In the rows, 128 means zero.
One turn moves every row onto another: examples first, then more rows asked:
pamo: [157 123 122 124 123 126 138  98 133 138 164 143 137 143 149 124  94 116
 138 109  89 128  86 144 113 152 138 121 129  60 116 121 129 144 158 103
 137 147 160 145 144 151 115 149 139 133 114 131 123 129 135 166 153 125
 150 118 153 105 132]
todu: [111 117 145 113 119 125 129 137 186 121  97 116 126 137  57 146 123 135
 133  98 104 129 132 155 120 108 120 124 107 128 147 130 136 102 138 107
 117 133 153 139 125 152 122 120 120 134 124 110  96 129 137 145 157 116
 127 141 156 107 149]
dofek: [129 110 133 126 116 137 135  78  93 182 124 125 130 142 111 141 119 148
 138 135 151 114 125 141 151 111 155 137 112 157 142 113 123 136 107  99
 127 132 128 164 122 163 120 140 127 133 137 129 156 123 140 142 130 124
 160 132 176 128 128]
vig: [123 120 144 146 128 109 130 210 131 116 158 122 132 134 148 141 120 146
 115 139 124 125 139 135 133 120 139 124 120 125 121 123 128 135  84 114
 119 136 135 121 132 127 108 153 126 188 123 134 159 115 142 146  98 152
 121 123 126 134 143]
garik: [147 115 158 142 133 154 128 132 130 107 179 134 134 128  91 142 141 125
 122 144 102 102 169 129 146 117 136 139 108 182 129 101 122 130 166 107
 149 141 155  82 144 123 117 145 119 104 116  85 112 131 125 171 120 127
 144 124 130 131 143]
limak: [162 148 128 156 133 118 132 104 136 145 136 112 119 160 132 143  92 123
 130  91 121 130  78 154 122 113 158 128 133  89 113 144 134 132 163 136
 173 132 161 151 128 176 117 152 134 106 103 122 119 115 131 160 126 128
 146 129 140 118 132]
gegas: [129  97 128 142 109 130 139  80 105 175 128 125 135 131 124 113 126 151
 150 139 157 121 155 133 139 132 139 139 126 136 144 128 122 158 130 100
 138 125 132 149 113 156 132 132 114 125 139 128 154 136 129 137 133 144
 166 115 185 125 120]
gaz: [123 120 138 152 113 124 145  77  91 165 120 130 124 152 135 134 121 142
 124 138 148 128 135 133 153 134 137 126 111 155 124 120 120 153 140  95
 150 118 126 165 122 146 121 134 120 127 153 126 160 137 137 124 125 117
 171 130 172 125 113]
nozak: [126 104 134 138 127 124 113 173 118 107 143  96 156 127 168 137 132 162
 119 146 140 139 134 143 142 123 130 102 131 130  88 159 117 131 116 126
 105 122 115 122 126 116 113 145 127 183 123 127 172 102 132 144 106 143
 121 142 107 137 128]
Leb: [113 106 134 124 133 137 138 117 171 105 108 113 140 129  73 140 106 133
 141 114 127 151 140 142 116 123  93 122 113 111 114 136 122 119 183 118
 103 131 151 128 113 136 129 112 130 114 114 115 115 132 124 117 172 127
 140 137 139  95 119]
far: [169 133 137 144 127 135 145 127 156 101 146 123 124 146 186 147 113 140
 139 148 124 123 134 137 145 123 136 125 107  96 124 130 129 103  86 116
 146 129 125 181 128 111  77 136 121 108 130 129 117 106 141 153 143 139
 117 127 138 160 122]
Mados: [155 113 140 136 124 169 109 111 109 105 158 119 134 128 103 141 124 135
 135 135 121 118 158 133 155 104 146 132 114 188 112 121 124 113 171 112
 136 136 141  65 131 106 110 137 123 100 104  77 113 121 136 160 121 125
 145 129 113 124 133]
dabu: [102 125 144 152 141 123 150 162 130 130 158 126 145 147 107 137 116 163
 116 115  86 114 113 160 133 112 127 115 119 129 118 138 110 142 123 116
 119 152 164  63 139 150 133 143 146 118 115  98 170 121 118 169 105 136
  90 158 105 131 143]
Dab: [158 137 130 134 126 151 157 116 168  97 170 123 138 142 165 135 124 123
 127 146 121 124 129 156 121 119 138 140 161 120 129 139 134 114  92 105
 139 142 148 170 116 128 100 115 143 116 102 133 157 105 124 160 144 128
 122 129 133 171 102]
nitok: [123 122 129 145 121 122 135 177 142 107 157  85 138 124 137 152 127 140
 110 138 164 124 150 136 126 114 128 135 127 118 103 145 148 130 104 135
 125 111 119 103 109 126 123 149 139 164 104 142 163 108 136 132  95 146
 138 107 105 144 121]
Mab: [113 103 139 154 123 126 137 148 147 143 131 110 136 139 109 140 120 151
 125 105 126 117 127 128 131 115 130 125  80  95 113 140 131 139 114 109
 131 129 123  34 126 122 121 152 132 101 114  99 124 116 132 149 102 145
 102 131  86 129 151]
tino: [119 124 148 135 147 107 120 129 151 114  86 120 148 158  88 132 105 135
 121 127 106 164 104 149 125 110 126 106 105 146 121 135 119 113 173 111
 111 130 155 140 145 137 118 120 119 127 135 102 106 112 123 123 171 115
 119 157 150 101 139]
duk: [163 112 146 137 131 159 118 129 114 116 161 124 143 123 111 130 127 147
 135 151  95 106 162 127 158 113 134 141 118 184 120 123 100 117 164 114
 123 144 134  88 155 114 107 149 113 111 133  67 105 124 132 169 122 127
 122 131 140 117 153]
vire: [107 113 129 133 121 107 150 134 123 105 145 108 178 134 137 140 125 168
 124 117  90  99 132 152 144 131 117 112  97 107  89 143 125 125 134 132
 109 125 117  65 156 116 127 153 143 105 123  98 154 137 137 154 125 118
  94 130 107 117 125]
Soral: [162  99 140 112 112 143 120  75 144 146 136 118 131 141 143 136 118 126
 119  80 106 122  92 145 143 120 147 129 134  57 115 161 129 129 145 118
 139 136 131 163 126 156 117 155 111 122 123 112 109 109 127 168 132 126
 140 139 125 116 144]
Bor: [179 129 123 165 126 168 133 128 158 122 141 114 115 141 175 129 112 143
 149 149 145 155 119 140 119 129 138 120 132 106 125 148 124 129 107  97
 149 137 146 146 102 122  74 112 134 122 123 122 131  93 129 159 131 138
 131 155 121 175 120]

Dab goes to far
nitok goes to vig
dabu goes to vire
Where do these go?
tino goes to Leb
pamo goes to Soral
duk goes to Mados
gegas goes to dofek

